Turns, then the turns between two rows, first turn first; the first pair answered
Gud:
[ 46.6   6.5   5.1  22.6  52.6  -8.7  -4.5 -17.5   6.1  67.8 -73.3  41.3
  11.5  26.0  24.2 -44.9  17.3  56.4]  ->  [ 50.7 -11.6 -15.6  51.8  47.4  -5.5  30.6  12.2 -28.9  84.4 -28.1  15.4
  12.7  31.5   5.0 -51.3  35.2  42.4]
[  2.0   7.7  16.1  -3.0  30.4   7.6  16.5   5.6  16.8 -31.7   8.5   7.9
 -13.8  -0.8   7.0  -0.5   7.2  10.2]  ->  [ -1.1  -2.5   4.1   7.6  23.7  11.7  28.0  15.4  -4.3 -18.0  33.4  -4.7
 -11.6   3.2  -7.3   4.2   6.4  -1.4]
[ -9.8  -6.0 -10.6   0.8 -21.1  10.5  -1.2  -7.2 -34.2  38.5   2.5 -22.3
   8.0  18.7 -22.9  -0.8 -28.2   2.6]  ->  [ -8.7   9.2   6.8 -19.1 -14.1   4.9 -24.7 -27.2  -4.1  21.3 -36.3  -2.0
   5.2  12.9  -1.7  -1.8 -34.3  19.1]
[ -4.9 -18.0 -15.9  21.0 -16.8   1.7   8.0  21.1 -19.9  27.3  12.1   1.4
  20.2   2.3  -5.0  -1.1  13.8  20.1]  ->  [-16.1 -12.9 -11.6   0.2 -24.5   6.0 -15.2   2.6 -14.6  33.9  -3.7  15.7
  22.0   1.7  -5.5  17.1 -10.9  16.6]
zik:
[  0.7   3.6  -0.3  14.7  17.4  -3.1   9.6   8.6  -6.5   3.2  -3.9 -11.9
  17.9   2.9   2.3 -27.2  17.7  19.8]  ->  [-10.2  -4.8  -2.6   4.0  -4.5   7.8   5.2   4.5 -11.9 -10.5  33.1 -21.8
   1.2  -5.4 -11.9   7.8  -6.6 -15.7]
[  8.1  -9.3 -10.5   9.3  20.2   1.3  25.2  26.2 -10.0  -8.1  27.0 -11.1
   0.8  -4.5 -12.0  -6.6   3.1  -6.3]  ->  [  0.4   0.3   5.2 -20.9  12.0   4.8  -5.3   0.8  12.0 -28.8  13.1   4.4
  -9.1 -12.8  -4.1  19.2 -25.2 -16.9]
[  7.5   3.6   0.1   0.4   5.5   3.0   6.8   8.6  17.5 -34.2  25.7   2.7
   0.5 -22.1  17.2  -0.2  11.2 -15.0]  ->  [  9.4   9.5   4.8  -2.1  11.9   1.1   3.4   5.1  24.0 -33.4   9.6   9.7
   4.2 -22.2  24.5  -6.2  11.7  -5.0]
[-17.9  10.7 -12.6 -20.1   8.5 -23.7 -13.9  -3.6   0.7  19.4   3.8  12.9
  10.5  25.1  17.0   2.2 -29.1 -26.5]  ->  [-11.9  11.3 -14.2  -9.5  17.7 -28.9  -3.5   5.2  -2.7  30.6  -4.4  11.2
  18.6  29.1  19.1 -15.8 -12.6 -12.4]
kuv:
[ 13.8   2.2  -0.9  -1.3 -22.6   5.7  19.2  -5.9  -8.5  16.3  13.9 -12.3
  -6.1   9.2   1.7  -0.8   3.3   7.5]  ->  [ 11.7   9.5   8.6 -17.1 -21.8   5.1   1.7 -18.9   6.3   3.8  -1.0  -3.1
 -10.8   4.7  10.0   6.3  -7.7   8.1]
[ 11.6   0.8  15.4  -5.9  14.3 -11.4  36.2 -14.4  16.6 -13.5   7.7 -10.8
  10.1  -7.4   3.9  -2.5  23.5  14.4]  ->  [  6.1  -6.0  13.1 -12.0   2.8  -5.5  33.0 -16.1   9.4 -19.1  29.1 -18.8
   2.6 -10.6  -5.6  15.7  10.2  -4.9]
[ 19.9 -11.1  -4.5   7.0  27.6   5.1  26.0  15.9  29.4 -38.5  -5.2  -7.9
 -27.1  15.4  22.2 -40.4  18.2  17.9]  ->  [  7.1 -23.2 -13.8   1.0   3.7  18.0  24.1  15.3  13.5 -43.7  41.1 -23.4
 -39.8  11.5   1.4  -3.3  -5.7 -21.2]
[-24.8   9.4 -10.5 -20.0 -13.6  19.9 -27.1 -20.3 -23.0  29.3  15.7  12.6
  -4.9  -1.3 -42.9  53.7 -26.4 -36.5]  ->  [ -3.8  30.8   4.3  -5.6  26.9  -2.7 -23.0 -17.9   4.9  42.1 -62.3  36.2
  18.4  10.6  -8.5 -11.7  17.5  33.3]
Kov:
[-14.6  -0.7   8.8 -15.4   2.6  -6.5 -10.3 -33.9  11.7   2.0 -27.5  14.3
  12.2  -6.1  -2.1  11.0 -28.7  12.5]  ->  [ -2.6  -4.2  12.5  -6.7   1.6  -5.8   4.5 -19.0  21.5 -43.5   6.1  -3.4
 -10.0 -23.9   4.6  11.3 -12.5  -3.7]
[ -8.3   9.6   7.8   7.1 -17.1  22.6   8.2  -9.2  11.3  11.8 -16.7  16.6
   5.2   2.6  13.4   9.7   0.4 -15.6]  ->  [ -4.0   7.3   8.4   9.2 -17.3  23.7  15.0  -4.3  14.7  -5.7  -5.4   9.1
  -3.1  -4.2  15.3  10.4   5.2 -21.6]
[ -0.3   6.1  -2.5   9.8 -17.3  19.2  20.6   0.8   7.8 -11.4   9.0  -2.1
  -8.7  -6.4  15.8  11.0   4.9  -9.1]  ->  [-0.4  7.3 -5.7 17.5 -9.2 15.2 23.8  5.9  2.1 10.0 -5.2  1.8  3.6  3.3
 15.9 -5.3 13.7  7.8]
[ -5.6 -11.4  -9.3 -12.3   1.4  -4.2 -24.0   0.2  -7.1  56.6 -68.6  42.3
  16.2  37.9  -0.7   7.5 -15.5  36.2]  ->  [ -5.7 -18.6   3.0 -35.5 -28.4  12.3 -33.5  -6.3  17.1 -32.9  -2.5  22.1
 -36.7  -0.5  -0.1  64.6 -44.9 -28.2]

Each pair is two turns apart.
[ -2.2  -9.7  -7.1  11.0  -9.1   9.5  11.1  23.3 -29.0  19.7  37.7 -13.3
   9.2   7.0 -21.5  -4.6   1.2 -16.6]  ->  [  0.4  16.3  24.2 -24.4   5.0   0.8 -28.5 -10.5  24.7  -9.9 -28.2  21.6
   5.1  -2.7  11.9  -4.2 -11.6   8.9] | Gud Gud
[-20.5  -8.1  -8.5 -13.5 -25.3  11.8 -20.8 -28.9 -16.1  14.5  17.6   6.7
   5.9  -4.7 -15.8  36.9 -47.8 -26.0]  ->  [  9.1  -7.5 -17.1  40.6  11.9  -6.3  30.3  15.7 -24.6  29.1   3.4  -8.5
  23.4   6.6  -0.8 -37.9  23.7  21.0] | Kov Kov
[ -6.2  15.9   8.5  16.8  32.4 -14.0  18.4   1.6  -8.0   2.7 -19.4  13.0
   7.6  -6.2  -6.6 -20.0  -0.1  23.6]  ->  [-21.8  11.1   9.3  -5.1   8.2   0.3  -1.1 -13.2 -11.8 -11.1   7.2  11.1
  -5.9 -12.5 -19.0  22.4 -36.2 -12.8] | Gud kuv
[  8.4  17.7  -0.7 -14.0 -20.5   8.3 -27.0   4.6   3.8 -26.0 -22.8  -1.4
  24.2 -14.2  10.8  -3.8   4.0   2.7]  ->  [  5.4   8.0  -9.7  -8.0 -32.0  12.9 -19.1  11.5 -12.3 -25.7   8.7 -13.7
  18.5 -14.9  -1.7   8.7  -1.0 -16.0] | zik kuv
[ -6.4  -3.2  -3.0   0.3   3.3   0.4   4.0   2.3 -14.3  43.4 -21.1  -1.9
  25.5  16.0  -7.4 -11.0   4.4   9.7]  ->  [  0.2 -11.0   1.6  -3.9 -12.8   8.6  10.9  10.9  -0.7 -19.2  30.8 -22.0
 -10.3 -10.7  -7.2  16.3  -0.1 -30.8] | kuv Kov
[  8.3   2.2   4.3   0.7   8.2 -13.2  -3.5   2.3   3.3 -17.8  25.8 -15.2
 -15.1   6.1  -1.4   8.8  -4.3 -12.8]  ->  [ 12.3   2.2   0.9  10.1  14.6 -16.1   7.3  10.8  -2.7  -7.0  21.8 -17.1
  -8.7  10.3  -4.0  -6.0   8.6  -2.2] | kuv Gud
[ -3.8   6.7  20.2 -19.8   5.6  -3.1 -16.9 -11.4   8.6   4.6 -24.2  16.6
  10.4   7.4   5.6 -19.3  11.2  19.7]  ->  [-12.9  -0.2  18.3 -31.8 -15.1   7.7 -23.5 -14.5   4.8 -15.2  13.4   7.0
  -8.6  -2.9  -6.9  14.0 -10.4 -14.0] | zik kuv
[ 33.0 -19.7  15.8  13.8 -15.4   4.3  -7.9 -12.1  26.5 -28.8 -12.1  -4.0
 -14.4   6.9  10.5   6.5  -5.1  30.7]  ->  [ 26.0 -17.9  14.9   7.1 -16.9   5.1 -17.3 -18.3  22.5 -10.3 -24.8   3.6
  -6.5  13.8   5.2   9.0 -14.7  35.1] | Kov Kov
[  0.2  10.5  23.4  13.5 -10.1   1.2 -19.4   1.1  20.7  -1.9 -20.9  19.2
  26.4 -10.6  47.8 -26.5   4.3  14.5]  ->  [-15.3  -2.9   2.5  21.9 -24.0   9.8 -11.4   6.5 -20.0  46.8   4.5   8.7
  42.1   5.6  17.6 -13.2  -9.2  -0.4] | zik Kov
[ 19.5  19.2  -3.9  -7.5  16.4   5.5 -10.1   5.2   0.8  -4.7  -5.3 -11.6
  -5.8 -10.3   0.9 -14.8  -1.9  12.2]  ->  [ 13.1  14.6 -10.3  -5.2  13.2   7.9  -6.4   6.1 -13.2  17.6  -2.0 -12.7
   3.0  -3.4  -8.7 -13.8  -4.2   9.7] | zik Kov
[ -2.7  -3.0   1.4 -12.4  -5.3  -4.4   5.9   5.8  -4.6  18.3   1.1   3.9
  -2.0  10.6   3.6   1.8 -10.7  -9.7]  ->  [  6.1   2.9   6.4  -8.8   2.5  -8.5   8.9   6.9   7.4   5.5  -8.3   4.9
  -5.5   6.6  13.7 -10.4   1.2  -1.4] | Gud Gud
[ -9.0   3.1   1.1  -4.9   2.6  -0.7 -19.1 -16.8  -4.5  21.5 -25.0  16.0
   6.8   2.7 -10.5   6.3  -7.8   4.9]  ->  [  9.6   3.7   3.8  14.4  18.0  -7.5   3.8   2.7   5.7  -3.3 -17.0   4.2
  -2.2  -6.3   5.5 -18.3  25.0  17.1] | Kov kuv
[ -7.8   3.6  -8.3  -7.5   0.5  -4.4   2.7  -4.1 -14.9 -21.8  14.7  -6.2
 -12.9  -7.8  -6.6   3.9 -18.0 -12.1]  ->  [ -5.4   1.1 -13.7   6.6   4.8  -4.8  14.0   5.7 -23.3 -11.1  16.8 -11.1
  -7.4  -2.1  -9.4  -8.4  -6.3  -4.9] | kuv kuv
[ 14.7  10.6  13.1  -0.7   9.5  -4.4   7.9   3.5  21.6 -60.6  16.5  -3.8
 -40.9 -16.3  16.9  -1.6  14.5  -3.1]  ->  [  9.4  -5.3  -9.5  20.1   1.4   1.2  30.0  22.3 -18.1 -22.4  50.5 -21.4
 -29.3  -4.3  -7.2  -3.1  18.6 -14.7] | zik Gud
[  6.4   8.4  -7.9 -14.4  -2.5  10.2 -25.1  -3.5  20.0 -20.2 -29.4  21.1
  -3.3 -14.1  10.4   4.1   1.8   3.6]  ->  [  0.2   0.6 -14.6 -14.4 -16.0  17.4 -21.3  -2.9   7.3 -22.1  -0.3  11.0
 -11.8 -18.8  -1.8  23.4 -10.1 -19.3] | kuv kuv
[ -9.0   3.7  19.7 -33.4  24.2  23.8 -15.5 -27.0  14.9 -25.7  12.3  24.4
   9.2  28.3 -12.5  21.0 -43.0 -11.9]  ->  [ 14.3  -9.9   3.4  16.3  40.7  17.8  40.1  17.1  -5.3 -25.5  43.6  -5.4
  10.7  30.7 -14.8 -22.4  10.9  -0.7] | Gud kuv
[ 17.7 -16.5  -0.2  12.7   2.5 -10.5  21.7  -0.3  -2.9  12.3   4.5  -1.2
  19.0 -21.2  18.2 -10.6  59.6 -10.2]  ->  [  3.5 -15.0   8.7 -19.0 -19.7  -0.4  -7.3 -25.9   9.0  -8.8  15.2   4.8
   2.9 -33.3  13.2  33.6  19.9 -40.4] | zik Gud
[ 15.7  11.6 -11.5   1.0  20.3   2.2  -3.5  -9.5   1.5   0.0 -17.3   6.4
  -5.4   0.7  10.4  -9.6  11.5  17.9]  ->  [  7.8   6.5 -11.7  -9.9   4.1  10.5 -12.1 -17.1   0.6 -13.7   7.7   2.2
 -18.1  -7.0  -0.6  19.3 -10.5  -8.9] | zik zik
[ 15.2   8.8  12.7 -14.8  -9.9   2.5  -3.3 -13.7  10.7 -11.4 -15.9   2.0
  -7.7 -37.0  -5.4   8.9  29.1   7.1]  ->  [  8.0  -2.2  -2.1  -3.2 -19.4   8.5   8.8  -2.5 -15.9   6.9  13.5 -12.2
  -5.0 -31.5 -25.0  15.4  25.4  -8.4] | Gud Gud
[  6.9  11.0   4.5  -5.2  28.8 -10.1  -6.9 -32.9 -18.2  35.3 -24.7   8.6
  15.5  12.1  -1.3 -10.7  15.1  26.3]  ->  [  1.2  14.4  11.1 -23.7  20.9  -6.1 -25.3 -46.3  -5.6  18.7 -25.7  16.5
   5.3   4.4   0.2   9.7  -4.2  14.8] | kuv kuv
[  1.1   6.4   3.2  -2.0   9.0  -1.9 -13.3 -27.2   8.0  -0.5 -16.5   5.9
  -1.6   2.2  17.8  -6.4   1.6  -1.7]  ->  [  7.6  -0.8  -8.4  18.6  10.6  -0.8   9.6  -7.9  -8.6   3.7   8.2 -11.9
  -0.8   3.1  10.2 -15.6  19.9  -5.2] | Kov kuv
[-17.7 -10.3  -8.1  -7.2 -16.3  13.3 -16.6  -9.3 -10.5  19.3  -0.1  17.0
   9.5   7.9 -16.5  12.5 -18.9 -10.2]  ->  [  5.3 -13.5 -12.4  24.2   0.7   4.5  18.8  19.0  -8.4   0.6  10.5   0.1
   5.1   2.9  -5.6 -22.1  24.2   5.6] | Kov Kov
[-10.2   4.3  27.1   9.4   8.1  20.8 -37.8 -17.4   9.3 -44.1   1.4   1.1
 -13.3 -17.5  43.3   8.9 -14.0  -9.2]  ->  [  1.3  -7.5  11.9  43.3  14.2  18.9  -1.4  15.0 -14.6 -35.4  33.8 -23.9
  -9.4 -13.7  35.8 -15.5  16.6  -9.1] | Kov zik
[ 18.8   3.7  13.2  -2.1  10.3 -24.1   1.0  12.4  -4.3 -39.3  -9.4   1.4
 -11.5  -1.0  20.7 -21.2   9.6   0.0]  ->  [  3.9  -5.8  -5.3   5.0   4.9 -20.8   4.8  15.0 -42.4  22.8  -8.1   1.5
  13.3  21.0  -2.8 -20.3   0.2   3.6] | Gud Kov
[  8.2 -11.2  11.7 -11.7   1.5   4.4   6.5  -3.4  18.7 -20.1 -10.9  14.3
 -21.9   2.5  -6.5  -6.9   2.9  -1.4]  ->  [  3.7 -22.5   1.1  -2.6  -6.1   9.3  16.7   5.8  -2.9  -4.1  13.1   2.2
 -19.8   7.6 -23.5   0.1  -0.8 -12.7] | Gud Gud
[  0.7   0.0  -9.9   5.9   5.7  -1.0  11.9   5.1 -12.5   6.7  22.0  -6.9
   5.0   9.9 -10.6  -2.2   4.2  -3.1]  ->  [  2.5  11.0   1.6  -6.6  13.9  -7.1  -2.7  -8.7   7.1   4.6 -12.1   9.5
   9.9  11.8   2.8  -8.4   1.8  15.7] | zik zik
[-17.1 -14.3 -15.6   5.2  -7.3  -6.9  -1.2  16.5 -17.0  23.9  15.4   0.2
 -20.2  -0.9 -15.3  12.8   0.5 -17.4]  ->  [ -5.9  -6.5 -11.4  15.1  10.1 -15.8   5.6  21.3  -6.6  28.3 -11.4   6.2
 -11.4   3.3  -1.9 -17.4  23.8  11.0] | kuv zik
[  4.9  -5.5  -6.0  -6.1  -4.6 -14.8   6.4  10.9  -0.6 -19.3  18.8  -6.2
 -14.9  -6.1  -7.9  -1.1   0.8 -13.3]  ->  [  8.5  -5.2  -8.5   3.0   3.2 -18.4  14.6  14.8  -4.8  -5.2  10.8  -5.4
  -7.4   0.8  -7.1 -15.8  13.1  -1.8] | Gud Kov
[ -3.2 -14.8  -0.9   4.3  12.3  -4.1  24.2   0.8   8.3 -14.8   6.7   4.3
  -8.9 -39.3  19.2   6.9  19.8 -29.8]  ->  [-10.9  -4.8   6.3 -12.3  14.3  -5.7   3.6 -17.3  20.0  -6.1 -22.0  21.5
  -3.2 -36.2  24.6  13.0   5.2 -20.6] | Gud zik
[-15.1  -0.4   5.3  11.1  13.6   6.9   6.9  20.1  -3.9  52.7 -24.6  15.4
  33.3  -0.2 -11.1   0.5   7.4  21.4]  ->  [-15.8 -13.3   0.0  12.1  -8.6  18.4  15.2  29.4 -12.1  15.9  37.2  -7.7
   6.8 -17.2 -23.8  31.6  -3.1 -24.2] | zik Kov
